Each named turn below is shown by a few rows before and after it. Which turns, in which order, take the first row of each later pair to the second? The first pair is answered.
J_957:
| -2.40 | -0.96 | -0.50 |  1.69 |  0.79 |  0.84 |  0.24 |  0.46 |  0.06 |  1.53 | -0.65 | => | -1.89 |  0.01 | -1.03 |  0.51 |  0.04 |  1.14 |  0.40 |  0.01 |  1.28 |  2.18 | -0.89 |
|  3.23 |  0.36 | -3.06 | -1.34 |  0.16 | -0.84 |  0.18 | -2.24 |  0.56 | -0.02 |  0.94 | => |  2.64 | -0.34 | -2.26 |  1.23 |  0.39 | -1.57 |  0.17 | -2.16 | -1.73 | -1.34 |  1.76 |
| -0.07 |  0.81 |  0.28 |  3.54 |  2.50 | -1.26 |  0.61 |  1.76 | -0.08 |  2.05 |  0.47 | => |  0.48 |  0.87 | -0.35 |  1.41 |  2.75 | -0.63 |  0.56 |  1.95 |  1.87 |  3.37 | -0.62 |
|  2.48 |  4.78 | -0.89 | -0.90 |  0.49 |  0.31 |  1.55 |  1.07 |  3.14 | -0.39 | -1.69 | => |  1.53 |  4.38 |  0.38 |  3.61 |  0.04 | -0.99 |  1.76 |  0.85 | -0.91 | -2.81 |  0.47 |
J_906:
| -1.20 | -1.95 | -0.87 |  1.16 |  1.45 |  0.54 | -0.98 |  0.57 | -1.28 |  0.26 | -0.31 | => |  0.91 | -1.45 | -0.35 | -0.17 |  0.64 | -0.26 | -1.05 | -0.12 | -2.56 | -1.40 |  0.05 |
|  3.72 |  2.12 | -0.08 | -3.22 | -0.31 | -1.17 | -0.25 | -0.09 |  0.89 | -1.36 |  0.42 | => | -1.55 |  3.19 | -0.65 |  1.92 | -2.49 | -0.43 |  1.11 |  0.04 |  2.61 |  0.04 |  1.24 |
|  1.64 |  0.33 |  0.91 |  2.85 |  0.45 |  1.35 |  0.77 | -0.10 |  1.96 |  2.62 |  1.41 | => |  4.18 |  0.11 |  1.23 |  0.48 |  1.27 |  1.02 |  0.17 | -0.22 |  1.07 |  1.85 |  1.27 |
J_171:
| -2.33 | -1.35 |  1.46 |  0.07 |  0.22 | -1.00 | -0.05 |  2.15 |  0.81 | -4.24 |  0.17 | => | -1.82 | -2.67 |  1.12 |  1.28 | -0.19 | -1.26 |  0.17 |  0.62 | -1.75 | -3.80 |  0.96 |
|  0.81 | -1.95 | -1.26 | -3.38 | -1.23 |  0.29 |  0.21 |  0.08 |  1.82 | -0.39 | -1.30 | => |  0.78 | -3.08 | -1.56 | -2.46 | -1.67 | -0.03 |  0.36 | -0.94 |  0.16 |  0.02 | -1.00 |
| -0.76 | -2.63 |  0.01 |  1.74 | -1.40 |  0.61 | -0.05 | -1.34 | -0.36 |  1.56 |  0.70 | => |  1.06 | -0.40 |  0.17 |  1.40 | -0.62 |  0.58 | -0.38 | -1.97 | -0.53 |  2.00 |  2.31 |
|  3.21 |  3.88 |  1.25 |  1.93 | -2.85 | -1.22 | -0.50 | -2.60 | -4.23 | -2.84 |  3.59 | => |  2.95 |  7.04 |  1.97 | -0.71 | -1.64 | -0.73 | -0.81 |  0.49 |  0.96 | -3.62 |  2.46 |

Each pair is two turns apart.
|  2.60 |  1.35 |  0.60 | -3.67 |  2.14 | -1.00 | -0.83 |  1.80 |  1.25 | -1.98 | -0.67 | => | -1.05 |  0.72 |  0.18 | -0.52 | -3.18 | -1.92 |  0.66 |  1.17 |  0.58 | -4.37 | -1.18 |
J_171 then J_906
|  3.85 |  0.08 | -0.22 | -3.37 |  3.40 |  0.71 | -0.66 | -1.36 | -0.37 |  1.90 |  0.17 | => | -0.48 | -2.59 |  1.43 |  3.10 |  2.45 | -0.84 | -0.34 | -0.01 | -3.93 | -1.72 |  0.84 |
J_906 then J_957
|  1.82 |  0.46 |  2.15 | -0.79 | -2.09 | -3.82 | -1.07 |  1.64 | -0.19 | -4.97 | -0.58 | => | -2.91 | -0.06 |  1.65 |  2.69 | -2.74 | -2.86 | -0.18 |  2.60 |  1.82 | -3.39 | -1.02 |
J_957 then J_906
| -0.33 | -1.98 |  1.75 | -0.51 |  0.82 | -0.33 | -0.88 |  1.86 | -0.44 | -1.63 | -0.68 | => | -0.58 | -2.21 |  0.28 | -1.74 | -1.48 |  0.16 | -0.23 |  0.61 |  0.75 | -0.48 | -1.78 |
J_957 then J_171
| -0.02 | -0.50 |  0.80 | -1.42 |  3.40 |  3.08 |  0.64 |  2.94 |  3.28 |  2.15 | -0.97 | => | -0.63 | -4.94 | -0.17 |  1.40 |  1.71 |  2.61 |  1.04 |  0.06 | -1.78 |  2.54 | -0.68 |
J_171 then J_171
|  0.73 | -0.46 | -1.34 |  1.04 | -4.07 | -1.39 |  0.64 | -3.23 | -2.70 | -1.07 |  1.74 | => |  1.33 |  4.40 | -0.49 | -2.09 | -2.29 | -0.89 |  0.21 | -0.11 |  3.01 | -1.50 |  1.27 |
J_171 then J_171
| -2.79 | -4.66 | -2.19 |  1.25 | -6.32 |  0.16 |  1.78 | -2.53 | -0.75 |  0.41 | -4.27 | => | -2.82 | -5.23 | -2.33 |  0.45 | -5.59 |  0.40 |  1.69 | -1.96 | -0.07 |  0.67 | -4.87 |
J_957 then J_957
|  0.76 |  0.83 |  0.58 | -0.19 |  2.70 |  0.45 |  0.47 | -0.03 |  0.32 |  2.80 |  1.55 | => |  1.62 |  0.08 |  1.37 |  0.25 |  2.19 | -0.86 |  0.23 | -0.07 | -2.11 |  0.23 |  2.01 |
J_906 then J_957
|  0.94 |  3.76 | -2.46 | -0.25 | -2.74 |  0.65 |  0.22 | -2.80 |  0.63 |  1.64 |  1.83 | => |  3.38 |  2.06 | -2.28 | -3.55 |  0.17 |  0.92 | -0.73 | -2.15 |  0.46 |  2.03 |  0.76 |
J_906 then J_906
| -0.88 | -3.08 |  0.89 |  1.97 | -2.48 | -0.64 |  0.30 | -0.96 | -2.96 | -2.24 | -1.76 | => |  3.47 |  4.02 |  1.55 |  0.02 |  0.02 | -0.33 | -0.71 | -1.23 | -1.10 | -1.34 |  1.69 |
J_171 then J_171
|  1.23 |  0.85 |  0.01 |  1.54 |  3.66 |  0.01 | -0.80 | -0.07 |  0.86 |  0.94 |  1.60 | => |  2.74 |  1.79 |  0.51 | -0.42 |  1.36 | -1.31 | -0.88 |  0.00 |  0.77 | -2.25 |  1.12 |
J_171 then J_906
|  2.56 |  2.57 |  0.09 | -0.82 | -0.97 |  0.22 | -1.27 | -1.52 |  2.62 |  0.12 |  0.29 | => | -0.93 | -2.06 | -0.42 | -0.06 | -2.51 |  0.06 | -0.61 | -0.46 |  2.59 | -0.73 | -2.65 |
J_171 then J_171
|  2.27 | -0.73 | -1.42 |  5.53 | -1.16 | -0.43 |  0.26 | -2.83 | -3.41 | -0.82 |  2.09 | => |  4.21 | -3.02 | -1.10 |  1.83 |  4.92 |  0.81 | -1.11 | -0.69 | -2.03 |  1.47 |  0.42 |
J_957 then J_171
|  0.92 |  1.86 |  1.13 |  2.36 |  2.05 |  0.41 |  0.14 | -0.19 |  0.82 |  1.08 |  1.29 | => |  0.71 |  1.25 |  1.49 |  0.29 |  2.40 |  0.23 | -0.01 |  1.40 |  2.52 | -0.04 | -0.40 |
J_906 then J_171
| -2.01 |  1.32 | -1.96 |  0.90 | -0.90 |  0.37 |  1.38 | -0.33 |  2.00 |  2.32 |  0.17 | => | -1.78 |  0.59 | -2.20 |  1.60 | -1.32 |  0.23 |  1.47 | -1.26 |  0.53 |  2.42 |  0.45 |
J_171 then J_171
| -2.84 |  0.46 |  1.51 |  0.73 |  0.57 | -1.46 | -0.40 |  1.92 |  0.35 | -1.58 | -0.50 | => | -1.45 |  0.22 |  1.19 |  2.15 |  0.48 | -1.65 | -0.45 | -0.22 | -2.66 | -0.87 |  1.32 |
J_171 then J_171
| -1.99 | -0.92 | -1.55 |  0.74 | -2.53 | -0.54 |  0.05 |  0.97 |  1.75 |  0.43 | -0.20 | => |  0.81 | -0.42 | -1.10 | -1.26 | -3.13 | -1.46 | -0.35 |  0.27 |  0.32 | -1.50 |  0.10 |
J_906 then J_906
